First come named turns, each shown by rows before and after it. For each pair of rows after them, which turns, in which order, take the first row to the second? The first pair is done for you.
turn Z_647:
[  4   3  36   3   7 -22  16  26  -2 -26  -2  -8   2] -> [  5   5  42   4  17 -18   4  22   0  -7  -6  20   9]
[  4   9  -8   6   4  17  -7 -16   9   3  -4  16   5] -> [  1  -2 -17   9  -3  21   9 -13   9  -8  -5  -1  -5]
[ -7  -7 -19  24  10  17   2  -2   5  -8  -6 -13  11] -> [ -3  11 -13  17   9   4  -9  -4   1 -16   2 -24  18]
turn Z_754:
[ 17   0  23 -19 -15 -14  -1   9  -9  11   0  19  -6] -> [  7  -7  24 -10 -18  -2  13  18  -7   9  -1  19 -15]
[ -8   0 -14  11   2   9  15  -4   2 -14   0 -11  -5] -> [ -7   4 -17  13  11   9   6 -10   5 -10   0  -6   3]
[-39 -17   6   7   9  14  16 -13   1   5  -2  -2   7] -> [-31  -9   3   0  18   6  -2 -27   1  11  -3   1  21]
turn Z_255:
[ -5  -8   7   0  -6  -9  -4   8  -1  -8  11   2 -16] -> [  1 -14  -2  -4  -7 -12  -6   0  -2  -7   8  -1 -14]
[ 17 -15   6 -15  -6 -16 -14  -6 -12  15  -2  13 -15] -> [ 12 -11  12  -9   2  -9 -16  -3  -9  19  -2  25 -14]
[-28  22  27  -1  10  -8 -17  13  -7 -14  12  10  18] -> [-20  18  18 -12  -5 -21  -9  13 -14 -27  16 -14  10]
Pairs:
(two turns a pair)
[ -6   3  -6   1  10   3 -14  -5   5  -4   9 -12   1] -> [  2   2  -4  -8   7  -2 -19  -7   2   1   6  -5   2]
Z_647 Z_754
[-18  18  12  -6   5  -5  -4  15  10 -15   9   3   4] -> [-18  10  13  -7  -3  -3   8  21   9 -16   8   1  -5]
Z_647 Z_255
[ -3   5   0   0 -18   0   4   5  -6  -1  10 -12   1] -> [ -7  14   5   3 -10   3  -2   5  -4   2  13  -4   8]
Z_754 Z_647
[  1   7 -18  10  -1  16 -30  11  -1  28   9   5  11] -> [ -7  -9 -23  20  -8  26  -8  19   2  19   6  -7  -1]
Z_647 Z_255
[  5 -14   9   5  23  12  -9 -16   2  24  -9  36  17] -> [-19 -11  20  19   2  21  32  21   3 -13   2   4 -10]
Z_255 Z_647
[ 18   2   9  -7 -29 -22   3  15  -8   2  15   2 -15] -> [ 10  -4  16   4 -23  -7   9  21  -3  13   9  22 -18]
Z_647 Z_754
[ -1 -29   2  14   3  22  15   1   8  29 -16  29  -9] -> [-11   3  15   7 -19  -1  30  26  -1 -21   7 -26 -20]
Z_255 Z_647
[-21  22  -9  -5   8  -7  22  24   1 -30   3  -8  -9] -> [-17  16 -24  -7  11  -9  18  12   1 -32   0 -20  -4]
Z_754 Z_255
[-21  14  22   0 -22   6  22   2  10   3  -6  -3 -19] -> [-24  14  15   3 -18   5  23   0  11  -3  -5 -15 -16]
Z_754 Z_255
[ 11 -27 -17  -6 -10   1   9 -10  -3  12  -6  12  -9] -> [ -1 -21  -6   6   0  15   9  -1   3  16  -4  27  -7]
Z_754 Z_255
[ 17  -5   8  -9 -18  -5   2   1  -7  13 -10   5  -5] -> [ 10  -1  14  -2  -9   2   1   5  -3  18 -11  17  -1]
Z_255 Z_255
[  6 -22  14  -7 -19  -4  26  33  -6 -13   6  -4 -32] -> [-16 -12   3  24  36  28  -1   7  15   5   0  25   4]
Z_754 Z_754
[-10   0 -21   3  14  12  -7 -29   6 -29  -8 -31   8] -> [ -1  -1 -19  -7   0  -1  -3 -25  -2 -32  -6 -40   2]
Z_754 Z_754
[ -2   3  -6  -5  15  -7  -5  -8  -8  -3   0 -12   8] -> [-7 -5 -6  2 21  5 -1 -9 -3  5 -6  1  6]
Z_255 Z_647
[-19  -7   8  16  17  20   2   7   7  16  -5  33  -2] -> [ 13   8   8 -18   7 -21 -28 -12  -8  18  -1  23   9]
Z_754 Z_754
[ 24 -12 -27  17  15  -4   5 -23  -2  39 -11  -1   9] -> [ 26  11 -24   5   8 -27  -1 -21  -8  15   2 -34  14]
Z_647 Z_647
[ 14 -18   5  -6 -16   5   8 -13   0  12  -3  -4  -5] -> [  3 -11  17   5  -6  17   7  -5   6  17  -2  12  -3]
Z_255 Z_255
[ 10 -36  -9  -8  -9  12  14  -1   3   7 -16   5  -9] -> [  6 -15 -13 -11 -11  -3  11  -2   0 -22  -3 -33  -4]
Z_754 Z_647
[  3   0   6  -4 -30  -9  12   6  -5  -8   4 -20 -15] -> [ 14 -15 -12  -3  -7   0 -11 -25   1  24 -11   9   4]
Z_255 Z_255
[-29   3  15  27   6  23  -5  13  14  -7  13  30   0] -> [ -5 -13 -10  -2 -30 -12   9   5  -2 -35  14 -28 -17]
Z_255 Z_255
[-37  28  17  27  23  31  10  21  13   3  13  29  -2] -> [-32  -8 -15  30  24  46  22   4  16  11  -4  23  -7]
Z_754 Z_647
[ -1   9 -13  14  18  -4   9  -1   7 -13  -4 -15  -8] -> [  8  20  -4   1  15 -20  -4  -3   3 -10   0 -10  -2]
Z_647 Z_754
[ 11 -17  -5  -2  -6   2   0 -17  -3  24 -19  19   3] -> [ 14   6  -4 -14 -16 -22  -5 -15 -10  -5  -4 -22   5]
Z_647 Z_647
[ -1  -8 -10   2 -10   2  11  -3  -7   7 -16   4  -1] -> [ -2   1 -12   0 -10  -5   9  -3  -9  -5 -11 -14   2]
Z_754 Z_647
[ -1 -18 -36   4  22  11   1 -29   6   0 -12  -7  12] -> [-19  -5 -27  15  19  17  15 -10   8 -21  -3 -24   6]
Z_255 Z_647
[  0 -13  -1 -18 -14  -7 -13   5   1  -3  -2 -20  -4] -> [  2 -21  -8 -15  -6   0 -17  -5   4   9  -9 -10   1]
Z_255 Z_647
[-35  18   2   1 -18  15   2   8  -4   3 -17 -31  -6] -> [-18  30   2 -14 -10  -3 -25 -10  -9  15 -18 -21  10]
Z_255 Z_647
[ -5  -1  -6  -8 -10 -25 -15  -7   7  24   2 -13  19] -> [-15 -13   1   0 -26 -15  10  13   7  15   2 -19  -3]
Z_754 Z_754
[  7   9  -6  -9   3 -19  -2   2  -7 -17  -2 -23  -1] -> [-11   0  -5  10   7   3  15  13   1 -18  -5 -18  -9]
Z_754 Z_754
[ 11 -11 -12 -30  -3 -12  -1 -31 -16   6 -15  15  19] -> [ -6 -17  -4  -9   8  12   6 -23  -6  16 -18  37  18]
Z_647 Z_255
[-38 -36 -13   9  -8  15  18  28  17  36 -38  17   0] -> [-38 -32 -10   2 -28   3  32  41  10  13 -29 -11 -12]
Z_255 Z_255
[  9  -8 -21  12  34  16 -29 -44   7  33 -16  31  23] -> [ 28 -44 -35  -8  -2   5  -4 -42  -4  32 -26  14  -5]
Z_754 Z_647
[ -1  -2   8  -1 -18   4  13  17   0  -3   2   2 -15] -> [ 13 -16 -12 -11 -15  -1   2  -6  -2   9  -6   1  -9]
Z_255 Z_255
[ -6 -13   8   8 -25 -38 -15 -17  -6  -9   2 -10  28] -> [-23 -26  12  25 -31 -18  12   3   0 -16   1 -10  11]
Z_754 Z_754
[ -7  -1 -26   6  -2   3  12  -3   9  -9  13 -47   4] -> [ -2  -1 -10  11  20  15 -13 -11  15  35   3  18  21]
Z_647 Z_647
[ 20 -27 -35  -8 -12 -12  -1 -25   8   6 -18 -10   2] -> [ 18 -19 -25 -12 -28 -21  10  -9   3 -10  -9 -25 -11]
Z_647 Z_754
[  9  32   7 -16  -5 -17 -21 -14 -13 -12  13 -19  11] -> [-10  23  31   8   2  15  -7   9  -2  13   6  33   2]
Z_647 Z_255
[ 16  14   7 -30 -16 -26 -19  -4  -9  -7   7  -9   3] -> [ 12 -24  -8 -14  -3   7 -10 -14   1  25 -16  27  -1]
Z_255 Z_647
[  6  -5   5   1   9 -12 -16  -9   2  29 -12  39   8] -> [-18 -16   9  19  -8   7  28  23   5   3  -8  16 -20]
Z_255 Z_647
[-3  3 -1  1  4 -2 10 -4  3 10  0 10  9] -> [-4  1 -8  3  3  0 14 -6  4  5  0  1  7]
Z_647 Z_754
[-15 -22  28   2 -26  15  25  35   9   2   4  15 -36] -> [-31  -6   9  14 -13  18  26  28  14 -30  13 -27 -24]
Z_754 Z_647
[-10  14  26  -3 -11  -7   2  22  -3  -5  16  13  -7] -> [-13  -4  19   2 -14   5  16  24  -1  -4  10  11 -15]
Z_647 Z_647
[  9  27  12  -9   9  -7 -20  10  -4   5  -5   8   9] -> [ 10  26   8 -15   0 -16 -14  14  -8  -3  -3  -6   3]
Z_255 Z_255
[  3  13  -2  -5  -2 -13  -8  -3 -10 -20   8 -24   8] -> [ -1 -23 -10  12   5  18   7  -6   1  10 -11  15  -2]
Z_647 Z_647
[ -4 -37  -7   9 -15  13  26   9   1  15 -11  23  -5] -> [  6 -23 -15   3   8   5  -9 -16   2  27 -10  33  22]
Z_754 Z_754
[-12  13  15   8  -2  -2   4  21   2 -17  14 -13  -7] -> [ -6  21  24   3   7  -6 -13  14   2   0  14  10   5]
Z_647 Z_754
[  0 -11 -37   7   8  -2  10   5 -14  -6  -6 -16   8] -> [  7  -7 -36   2  13  -6  -5  -4 -14   4  -7  -4  17]
Z_255 Z_754
[-12   4  17  -8   5 -10  -9  -9   8  23 -10  13  -4] -> [-22  -4  18   0  -3   0  10   3  11  14 -10   5 -16]
Z_255 Z_647
[ 11   7 -22 -16   4  -9 -11 -25 -15   3 -17 -15  -3] -> [ -4 -10 -28   4  12  17   5 -21  -5   9 -24  -3 -11]
Z_255 Z_647
[ 17  19   6  -7 -10 -14  -5  15 -12  17  10  -6   1] -> [18 -3 -3 -1 -5  0  0  7 -6 34 -1 11 -2]
Z_255 Z_647
[-14  29   3  -7  25   7 -17   8   7  -4  -8  30   7] -> [ -8  -7 -11  -6  13  18   2   6   8  10 -24  39 -10]
Z_754 Z_647
[ 28 -12 -24 -36  -8 -15 -23 -22   6  21  -4 -10   6] -> [ 29  -4  -7 -44 -23 -25 -17  -6   0  17   3 -10  -4]
Z_754 Z_647
[ -8  -3   0  12   0   9  -7  -2  10 -17   3 -11  12] -> [ -3   4   4   7   2   3 -17  -6   9 -10   4  -4  18]
Z_255 Z_647
